One turn moves each row of this set onto another row. After a few examples, where does it send each row asked below?
Vubot: .21	.16	-.11	-.05	-.11	.00	-.06	-.35	.00	.12	-.09	-.49	.15	-.19	.07	.02	.09	.14	-.05	.05
finom: -.17	-.14	-.04	.08	-.23	-.10	.06	.15	-.42	.27	-.07	.15	-.03	-.01	-.12	-.03	-.29	-.15	.09	-.12
Zesa: -.03	.00	.09	-.16	-.20	-.22	.08	.19	-.13	.04	-.08	.16	-.19	.03	-.20	-.03	-.36	.12	-.27	-.25
rabe: .33	-.01	.15	-.26	.12	.03	.28	-.04	.37	.15	.03	-.09	.07	.06	-.18	-.10	-.04	.07	.34	-.12
Voru: .09	.15	.13	-.14	-.14	.27	-.23	-.10	.01	.08	.23	.26	-.16	.01	-.01	.37	.18	-.14	.22	.08
Ledid: -.33	-.06	-.01	-.15	-.15	-.11	.09	.02	.27	.17	.26	-.05	-.08	-.01	.07	-.24	-.12	-.31	.27	-.05
zare: -.04	.03	-.21	.03	-.16	-.32	-.08	-.04	-.23	-.04	.08	-.13	-.10	.21	-.30	-.15	-.02	.32	.01	.04
vov: .15	.14	-.13	.02	-.04	-.16	.00	.10	.25	-.33	.18	.05	-.19	-.10	.37	-.03	.16	.02	.04	.04
satal: -.30	-.07	.06	-.02	.11	-.15	.11	-.06	-.08	.21	-.11	-.05	.09	.24	-.34	-.33	-.08	.08	.02	-.22
tupo: -.11	.25	.31	-.04	.00	.36	-.02	-.31	.06	.20	.07	-.01	-.03	-.02	.16	.31	.12	-.03	-.15	.02
pami: -.05	.11	.00	-.12	.32	-.03	.11	-.14	.08	.22	-.16	-.17	.40	-.04	.01	-.03	-.15	.27	.18	.02
mepu: -.07	-.05	.53	.07	-.07	.01	.16	.15	-.03	.01	-.09	.01	-.10	-.26	-.16	.08	.24	.14	.02	-.27
Toru: -.30	.11	.14	-.03	.05	-.23	-.06	-.04	.18	-.05	.12	-.03	.09	-.21	.27	-.02	.25	-.11	.33	-.16
ped: .19	-.09	.20	.15	.25	-.05	-.06	-.15	-.06	.01	-.18	-.20	-.06	-.11	-.21	-.18	.36	.20	-.17	.03
Tanu: -.01	-.03	.06	-.29	.03	.35	-.23	.06	-.01	.13	.20	.30	.03	.10	.00	.24	-.24	-.13	.12	.11
ramig: .03	-.27	-.27	.08	.10	.10	-.05	.17	-.17	.01	-.09	.00	-.01	.18	-.24	-.36	-.14	.03	-.17	.10
mev: .26	.02	.28	-.27	.06	.41	-.03	-.06	.08	-.05	.17	.11	.05	.08	.21	.25	-.13	-.04	-.01	-.06
Rur: .12	.08	-.10	-.22	-.06	-.37	.04	-.15	.25	.06	.24	-.11	-.24	.00	.21	-.14	-.24	-.01	-.05	.10
Kasuf: -.02	-.06	.07	.08	.41	.03	-.01	.05	.29	.01	-.05	.09	-.01	-.26	.32	-.15	.14	-.14	-.03	.14
luzil: .17	.08	-.28	-.14	.15	.16	.09	.27	.35	-.03	-.10	.27	-.05	.12	-.22	-.11	-.05	.04	.10	.07
fuma: .04	.02	-.25	-.05	-.21	.34	-.11	.09	.26	.08	-.09	-.05	-.08	-.12	-.28	-.11	.29	-.28	.10	.02
mozo: -.01	-.21	.09	.19	-.09	.09	-.08	.07	-.18	-.08	.01	-.16	.05	-.03	-.25	-.18	.44	-.05	.30	-.13
Fur: -.19	-.15	-.12	-.10	.04	-.01	-.22	-.01	.19	.17	.10	-.17	-.07	-.28	.11	-.21	-.12	-.18	-.16	.32
mar: .29	-.16	.24	.12	.01	.09	-.02	.14	-.19	-.02	-.26	.14	-.10	-.28	.01	.00	.12	-.15	-.17	-.26
Mulos: .38	-.08	.10	.08	.01	-.04	.20	-.01	.01	-.21	-.04	-.06	-.11	.22	-.10	-.25	.23	.07	.04	-.34
moz: -.19	.33	-.44	.02	-.30	.03	-.14	-.04	-.03	-.04	-.11	-.14	.12	-.02	-.05	.05	.15	.04	.08	-.06
goge: -.11	.31	-.04	-.10	-.11	.18	-.18	-.22	-.03	.22	.14	.19	-.19	.10	.02	.34	-.04	.02	-.12	.23
ginaf: -.17	.20	.22	-.24	-.04	.27	.07	-.18	.04	.13	.16	.04	.09	.22	.19	.24	-.29	.05	-.08	-.11
siba: .30	-.04	.22	.26	-.20	-.06	.20	.07	-.30	-.02	.01	.01	-.21	-.19	.06	.16	.18	.13	.14	-.04
vado: -.17	-.10	.11	.10	-.06	-.08	.12	.17	-.24	.26	-.04	.02	-.16	-.14	-.21	.01	-.27	.26	-.20	.24

Voru turns into -> goge
satal turns into -> Mulos
moz turns into -> Vubot
Now these:
finom turns into -> siba
Fur turns into -> Toru

One turn moves each row of this set onto another row. After a few examples, where does it send each row asked below?
vipus: .04	.09	-.31	-.13	-.06	-.01	.02	.20	.14	-.14	.29	.13	.19	-.07	-.44	-.07	-.11	.07	-.02	-.06	-.17	-.25	.26	-.08	-.10	.00
vefo: -.19	.11	-.20	-.16	.27	.11	-.36	.05	-.12	.04	-.02	.20	-.11	-.31	-.44	-.28	-.07	-.01	-.30	-.29	-.07	.38	-.11	-.12	.15	-.30
sas: .16	-.27	-.11	.29	.16	-.06	-.13	.31	-.10	-.14	-.08	-.13	-.08	.00	-.23	.10	-.22	.39	.02	.03	-.11	.39	.31	-.10	.50	-.62
Nusos: -.27	-.09	.02	-.22	-.04	-.32	.03	.10	-.14	-.13	-.29	.21	-.07	-.40	-.36	-.19	.07	-.21	-.11	-.11	-.03	.35	.15	.00	.27	-.08
pok: -.08	-.09	-.26	.10	.11	-.06	-.31	.28	-.03	-.24	-.30	.15	.10	.08	-.05	-.05	-.40	.30	-.09	-.14	-.01	.32	.45	-.19	.50	-.63
fegor: -.03	.26	-.39	.06	-.02	.00	-.13	.28	.16	.06	.16	.09	.01	.00	-.41	-.14	-.21	.05	-.09	-.09	-.06	-.40	.27	.11	.02	.04
zav: -.21	.17	-.08	.07	.25	.11	-.35	.00	-.12	.25	-.22	.00	-.14	-.31	-.43	-.36	-.15	.02	-.28	-.17	.05	.30	.00	.07	.08	-.39
fetab: .07	.03	-.15	-.01	.09	.11	-.21	.10	-.17	.16	.09	-.24	-.41	.01	-.48	.04	-.25	.07	-.16	-.15	.03	.02	-.01	.21	.00	-.02
gim: .15	.11	-.23	-.09	-.32	-.27	-.12	.05	-.11	.16	-.11	.36	.06	-.29	-.18	-.03	.01	-.26	.21	-.06	-.08	.08	.49	.21	.15	-.30
beso: .13	-.12	-.07	-.12	.12	.04	-.23	.02	.43	.07	-.02	.17	.07	.15	-.27	-.28	-.08	.29	.32	.13	.17	.06	.35	.02	.55	-.49
nir: -.02	-.20	-.14	-.15	-.15	-.08	-.28	.22	.05	-.31	-.25	.19	.02	.21	.00	-.03	-.31	.25	.07	-.08	.21	.17	.43	.01	.68	-.24
zudug: .03	.18	-.27	.04	-.20	-.20	-.06	.12	-.10	.15	-.20	.34	-.02	-.21	-.24	-.05	-.02	-.21	.09	.08	-.05	-.19	.50	.31	.08	-.32
nus: -.27	-.03	-.40	.05	.20	-.21	-.38	.21	.11	-.24	-.24	.10	-.06	.21	-.16	-.10	-.34	.20	-.02	-.25	-.04	.36	.40	-.25	.55	-.41
kipe: .02	.12	-.02	-.10	.27	.08	-.32	.04	-.06	.30	-.10	-.05	-.09	-.30	-.40	-.32	-.25	-.03	-.21	-.29	-.09	.39	-.04	-.07	.07	-.48
sulo: .13	-.15	-.39	.28	.20	-.04	-.30	.14	-.05	-.03	-.04	-.04	-.21	.07	-.30	.15	-.11	.29	.11	-.06	-.23	.44	.42	-.12	.45	-.65
Ruf: .07	.09	-.19	-.25	-.08	-.26	.08	.15	-.02	.11	-.08	.46	.13	-.25	-.27	-.11	.05	-.20	.12	.12	-.07	-.04	.36	.09	.00	-.43
Pavul: -.24	-.02	.03	-.03	-.20	-.21	-.11	.02	-.04	-.05	-.35	.01	.14	-.44	-.32	-.30	-.06	-.13	-.12	-.26	-.09	.38	.32	-.07	.21	-.06
nadeg: .23	-.14	-.10	-.10	.00	.06	-.29	.22	.20	.01	.03	.24	-.01	.14	-.12	-.12	-.13	.35	.23	.13	.29	.08	.26	.13	.69	-.40
beto: -.05	-.22	-.07	-.26	-.01	-.25	-.22	.03	.13	-.16	-.27	.10	-.19	.32	-.10	-.04	-.26	.09	.22	-.05	.22	.23	.39	.06	.61	-.30
Mamif: .11	-.29	-.12	.26	.05	.03	-.11	.10	.30	-.14	.10	-.20	-.02	.04	-.45	-.06	.02	.43	.20	.05	-.13	.21	.39	-.11	.53	-.24
vemod: .22	.00	-.08	-.12	.08	-.06	-.13	.18	-.08	.09	.27	-.25	-.33	-.01	-.45	.06	-.29	.00	-.05	-.27	-.11	.05	-.05	.11	.10	-.02
kopif: -.35	.03	.00	.12	-.14	-.23	-.04	.04	-.12	-.07	-.42	.07	.01	-.41	-.35	-.28	.01	-.14	-.14	-.09	-.01	.19	.34	.13	.22	-.08
mepob: .08	.27	-.41	-.01	-.07	-.16	-.18	.28	.23	.05	.32	.19	.13	-.07	-.34	-.19	-.18	-.04	.08	-.21	-.12	-.28	.24	.02	.15	-.03
goti: .20	-.03	-.24	-.17	.07	.17	-.21	.02	-.24	-.01	.29	-.03	-.28	-.05	-.47	.16	-.13	.07	-.12	-.22	-.13	.13	-.01	.06	-.06	-.15
Sube: .14	-.22	-.06	.23	.16	.04	-.13	.36	.24	-.11	.15	-.06	.05	-.01	-.32	-.14	-.09	.50	.11	.10	.06	.16	.18	-.07	.64	-.33

beso turns into -> Mamif
kipe turns into -> Pavul
Now these:
kopif turns into -> zudug
Sube turns into -> sas
vefo turns into -> Nusos

One turn moves each row of this set onto another row. After a few examples, where does it send each row asked below?
B: -.01	.34	.25	-.40	-.11	-.02	.01	-.11	.08	-.17	-.13	-.07	.31	-.17	-.16	-.22	.05	.28	-.25	.04	-.16	-.08	.16
C: -.01	.01	-.04	.22	-.04	-.04	.18	.19	.03	.09	.09	.32	.09	.18	-.11	-.07	.07	.01	.31	-.13	-.24	.41	-.04
G: .02	.28	-.12	-.26	-.14	.15	.01	.00	.29	-.10	.00	.13	.15	-.34	-.03	-.02	-.18	.10	-.15	.14	-.33	.05	.04
L: -.20	-.13	.26	-.25	-.11	-.12	-.06	-.15	.01	-.21	.06	-.12	.24	.04	-.12	-.23	-.16	.34	-.42	.04	.04	-.14	-.04
Q: .28	.16	.16	-.03	.01	-.04	-.36	-.15	-.19	-.17	.10	.07	-.05	.12	.29	.14	.15	.08	.35	.06	.15	.25	.02
F: .24	.12	.16	-.01	-.07	.02	-.42	-.17	-.25	-.07	.11	.07	-.03	.16	.33	.13	.10	.18	.30	.06	.16	.22	.06
V: -.25	.28	.20	-.46	-.10	.01	-.21	-.10	.18	-.22	.02	.32	.21	-.01	.03	.01	.12	.14	.05	-.01	-.21	.05	-.12
T: .15	-.06	.00	.21	.06	-.22	.03	-.04	-.32	.35	-.16	.08	-.13	.15	.17	-.09	.11	.09	-.10	-.18	.24	.03	.30
M: -.10	-.10	-.12	.27	.08	-.15	-.02	-.21	-.05	.33	-.27	.09	-.17	-.01	.29	.18	.12	-.04	-.19	-.07	.13	.11	.04
J: -.09	.17	.13	.06	-.01	.22	-.07	.00	.20	-.09	.14	-.24	.20	-.12	-.09	-.41	-.06	.33	-.35	.08	-.11	-.14	.08
H: -.19	-.14	-.18	.14	-.07	.06	.19	-.12	.22	-.19	.09	-.37	.05	-.16	-.09	-.14	-.18	.02	-.25	.11	-.05	-.10	.03
R: -.04	-.09	.32	.22	-.02	-.25	.00	.12	.01	.12	.14	.16	.05	-.01	-.01	-.22	.16	-.07	.38	.04	-.10	.40	.21
X: .09	.20	.00	-.01	.10	-.12	-.12	-.11	-.25	-.42	.11	.00	-.14	-.03	.27	.18	-.02	.03	.32	-.10	.21	.25	-.01
N: .10	-.06	.05	.20	.11	-.20	.00	-.10	-.29	.37	-.19	.15	-.15	.18	.25	.02	.05	.10	-.12	-.19	.21	.03	.23
S: -.25	.06	-.09	-.43	-.31	-.06	.23	-.05	-.09	-.29	.00	-.02	.10	.06	.12	.00	-.21	.21	-.24	-.11	.01	-.07	-.05
E: -.08	-.09	.25	.26	.03	-.17	.07	.17	.02	.19	.15	.12	.08	.06	-.04	-.19	.18	-.04	.39	-.05	-.05	.40	.17
K: -.16	-.02	-.09	-.06	.03	.04	.01	-.22	-.13	-.21	-.03	-.20	.01	.36	.01	-.12	-.09	.27	-.19	-.25	.19	-.31	-.14
U: -.18	.11	.03	.17	.31	.04	.05	.00	.31	.00	-.08	-.05	.00	-.31	-.30	-.31	-.01	-.06	-.10	-.04	-.09	-.07	.20

M turns into -> X
V turns into -> U
R turns into -> T
Now these:
G turns into -> H
J turns into -> L
Q turns into -> E

